Rotation paths and how fast each direction turns (degrees per step):
Each turn is a multiple of 5 degrees from 10 to 175, or 0.
Each row of a path follows its step; steps can be skipped.
Path 1:
step 0: [ 12.5  13.7   0.2   4.8  31.3 -32.3   8.2  24.4 -10.1   1.4  16.1 -44.8
  -7.0  20.3  -4.1  40.9   0.1  14.7 -11.7  17.2 -38.1  18.4 -21.4  25.5
  10.9  11.3 -12.8  -0.6  11.4  -2.7  -6.3  -3.9]
step 1: [  9.7  33.7   0.2 -44.6 -43.5 -16.7   6.2  24.5 -22.2 -12.7  -1.6   0.5
 -31.7  13.0   4.4 -19.5  -3.2   1.5  -3.8 -14.5 -15.5  -4.5  15.7  29.1
  -3.9  16.7  11.7  27.7  -7.1  24.4  10.7  12.2]
step 2: [  7.4  -8.1   1.7  -2.2   9.5 -13.5 -48.0   3.1  -0.8  -0.8  -7.1  -9.7
   9.3 -11.6 -20.2   9.5 -17.8 -38.5  21.5 -20.8 -11.5 -11.7   7.4  -8.2
 -14.4  -8.2 -10.4  58.6 -15.5 -21.3  15.0  17.6]
step 3: [-28.3  -6.3  -3.1   1.7  -2.2  21.3 -19.5  13.0 -15.1  27.7  -4.5  18.2
 -12.8 -19.4   5.0  15.4 -29.3  -9.1   7.8  12.2  15.7  -3.7 -11.0  25.2
  -2.9 -46.4  -1.5  19.3  14.9  28.5 -40.1 -23.4]
step 4: [ 10.2   8.4  21.5  19.9  17.3  47.2 -21.9  14.0  15.0 -21.6   3.5 -29.1
 -16.4  13.1 -12.5 -18.9  -4.2  40.0  -0.6 -13.9  27.4  35.0   3.0  -3.8
 -19.7 -22.5   2.9  -2.1  -7.8   8.2 -11.9   5.8]
step 5: [ -8.7  18.4  24.1  -9.5  31.1   9.3  39.6 -25.6 -10.2  19.9  -6.4 -22.8
  33.5  -2.7  17.9  -5.5 -11.9   7.1   0.5 -11.6  25.3   6.5  34.7   4.5
  11.9  -2.1  -8.8   5.8   8.0  36.4  36.8   3.2]
step 6: [ 20.4  -3.4  19.2  -9.5  23.9 -29.6  12.9 -41.1 -10.9 -55.2  25.2  27.9
  23.3 -11.4  -0.9 -11.6   1.7  -9.3  20.5 -15.0   9.0   4.3 -23.3  10.3
 -12.6  -3.6  20.1 -10.3  13.1   9.0 -14.2  -4.6]
step 8: [ 18.7  36.7   8.3  -2.9 -16.8  17.1   5.7  -3.7  29.4   3.6   7.3 -13.2
  -4.2  -8.8  13.3   5.3  57.6 -26.4  -1.6  10.4 -21.3 -27.4 -12.0 -16.6
 -30.3 -22.0 -18.9  -2.7  -1.4   0.2   0.8 -26.8]
step 9: [-11.4  26.4   5.8   0.2 -10.0  22.9   8.1   6.6   6.3 -14.7  10.7   2.2
  10.8  14.2   6.1  16.6 -27.1 -28.0 -39.3 -12.7 -38.5  -5.4  -7.9 -15.5
  43.9 -33.8   8.4 -19.2 -11.3 -13.3  -1.1  25.4]
Directions:
[ -7.1   7.1  -2.1  -2.4   7.2 -10.0   9.4 -13.1 -11.0   5.0  10.4   5.8
 -14.9  -2.0  -3.5  12.5   8.1   2.3  -5.3   5.1   3.3  -6.9  -2.9   7.8
  -4.8 -17.6  -3.1  -1.1   2.8  -3.9   1.7  -4.5] => 135
[ -7.7   2.2   8.7  -4.8   1.4   1.8   0.5 -10.1  -3.5  -1.3   8.3   3.8
  15.3   2.9  -5.6  -4.8   1.8  -6.5  10.3   9.3  -9.8 -10.6  12.2 -14.1
   8.6  -5.6 -12.1   9.9   0.3  -0.3  -1.4   6.3] => 110
[  1.0   1.4   8.4   3.9   6.3  -1.2   5.9   2.9  10.1  11.9  15.6   8.5
  13.2  -3.5   3.9  -6.6   1.5   8.9   4.1   7.9   9.4  -4.2 -11.0  -1.5
  -9.8   1.4  13.6  -4.2   0.4   2.6   8.1  10.5] => 40
[ -1.5   2.8  -2.6   0.4   9.3 -12.3  18.8  -4.8   6.2 -10.4  -7.8  -1.4
   8.8  17.6  -5.6  -1.9  -0.9   7.3   4.5   8.8   8.6   8.3   3.4  11.0
   2.4   8.9  -2.0   4.1  -2.6  -0.8  -5.2  -4.3] => 60
[ -7.3   1.6   3.3  15.1 -13.2   1.3  -5.0   1.3  -3.5 -12.5  18.0   9.8
  -8.4  16.9  -1.9   0.4  -6.4  -4.2   2.8   1.8  -0.2   5.8   4.9   0.8
   3.8   1.2  11.0  -2.4   2.8   7.5   6.0  -5.9] => 130
Path 2:
step 0: [-15.3  22.2  -0.7   5.2  18.6 -42.3 -28.4  -2.0  -5.1 -51.5   2.9 -15.9
  12.0   1.3 -16.5  20.4   5.2  11.2  26.1  -5.8  22.9  20.1 -25.4 -17.5
  36.6   0.9  -2.2 -29.4 -15.8  37.9 -41.0 -16.5]
step 3: [ -5.5  17.8 -22.1 -23.5   8.1  16.7  -0.4 -58.6  -9.4   4.8  -2.3  16.0
  20.4  42.7  33.7  20.8 -15.2  15.4   5.5 -23.8 -39.8 -17.0 -30.8  22.5
   7.0  -0.8 -25.3  23.2 -25.5  12.3 -23.5   4.0]
step 4: [ 40.1  20.2  12.9  13.7  37.9 -14.8 -16.4  47.4  -2.0  33.5 -13.4  42.2
 -14.4 -12.2  31.1   8.9   5.0  -6.2  15.8   5.0  24.5   8.4  -5.0  14.8
  12.2  -1.2  12.6 -28.2  37.5  23.4 -17.0  28.7]
step 5: [-52.7   2.5 -19.7 -23.3  23.8 -13.2  -7.9  -4.9 -17.9  -7.7  -0.6  -2.9
  25.5  17.8   3.3  -7.6   8.0 -16.2 -12.3   3.7  11.1 -18.3 -31.6 -29.2
 -38.5  40.3  -7.4  -4.2  36.5 -29.3 -11.6 -46.8]
step 6: [ 11.2  14.1  42.5 -14.2 -18.8   1.6  -4.0   6.9   6.8 -42.9  46.8  44.9
  -3.6  -1.6  11.5  -4.4 -48.5 -20.2  45.9 -21.7 -11.7   8.7  10.0  16.6
 -13.5 -13.0  10.0  -6.7  -9.5 -28.3  14.2  22.1]
step 8: [-22.7  31.3 -10.1  27.8  12.3  -0.3  30.6  -4.5 -20.1 -41.0 -12.7  16.3
 -22.0  -9.3  16.5   8.7 -47.3   9.9 -11.1   4.5  42.0   6.7 -32.4  24.9
  52.3   6.3  -4.1  -9.4 -11.9  -8.9  -8.7 -22.8]
step 9: [ 18.0 -30.4 -14.5 -32.7  28.1  -8.1 -20.6  15.3 -29.0  -8.4   9.9  17.0
 -35.9   7.0  -4.3  40.0  42.7  -9.5   6.7  -6.4   4.1  16.3   0.8  -7.3
  -9.9 -23.1   8.7  52.3  21.8 -41.7  18.5   6.2]
step 10: [-16.6   5.4 -22.3   4.1   4.6  10.8   7.7   6.2 -22.2  44.0  20.2   5.8
  -3.2 -24.9 -11.1 -42.4 -37.0   2.1  19.3  11.5 -35.8  -8.1  19.0  -8.5
  15.4  13.0  46.0 -12.6 -22.4 -31.6 -31.0 -32.0]
step 11: [-39.4  -5.9  -8.7  -7.1 -24.2 -17.8 -16.3 -26.3  35.5  24.0  22.8  32.0
   4.7  42.5  37.1  24.6   6.8  13.5 -28.6 -43.8   6.0  14.6  11.4  28.8
  28.5   7.4  -6.3   4.4   4.7  -7.0  16.3  22.0]
Directions:
[ -3.7  -1.1   3.8   1.4  15.1   2.0   1.3  11.9 -12.2  -8.4   0.8  -7.9
  -9.9  11.9  -4.2  -6.3   3.9  -1.4  -1.1   6.6   5.2  12.2  -9.0   3.1
   0.8  -0.4  -0.5   3.4  18.7   9.2   4.8  -8.4] => 90
[ 8.8 -6.3 15.8  4.8  1.9  1.1  9.8  2.4  4.8  6.8  7.7 11.5  1.9 -4.6
  9.0 14.7 -2.2 -8.8 -6.6 -8.2 -0.1 13.5  0.1  7.6 -1.6 -2.1 -1.8  6.2
  2.7  1.9 16.5  2.7] => 145
[ -0.3  12.3   0.6   2.5  -3.4  -3.8 -22.5   8.9  -3.2  17.4  -0.1   0.2
   8.1   4.7   0.3  -2.3  -1.5  -0.3  -8.5  -2.2  -5.0   6.3  -1.2  17.3
  -8.8   4.6  -0.7   1.1   4.0  -8.0  -5.8  -4.0] => 55
[ -8.6  -4.4  -2.3 -25.0  -7.2  10.2   0.9  -6.2   0.2   5.1  -8.8   3.5
   3.7   4.7   6.0  -0.8  11.5   5.4  -7.7  -1.9   8.8   8.7  -4.4  -4.1
 -11.7   1.2   2.2  12.3  -2.6   5.1   0.6  -0.2] => 175
[ -1.0   7.7   1.0   9.2 -15.6  11.5 -11.7   2.1  -8.4   0.6  -9.2   2.9
  -7.0   1.2  -7.9   1.9  -3.9 -11.3   5.0  -8.4   6.8  -3.4  -3.3  -9.7
   2.8  -6.8 -10.8   6.0  -7.1   6.6  11.9  -8.0] => 60
[  2.9  -8.4  13.4   8.6  -2.0  -0.5   0.6  -2.7   2.4   9.1  -1.6 -14.6
   6.1   0.4 -10.3   2.5   2.4  12.8   5.8  -7.2  -3.3   9.0 -12.6  -7.9
  -6.3   0.5 -12.0  -4.7  -2.3   9.0 -10.4   9.0] => 20
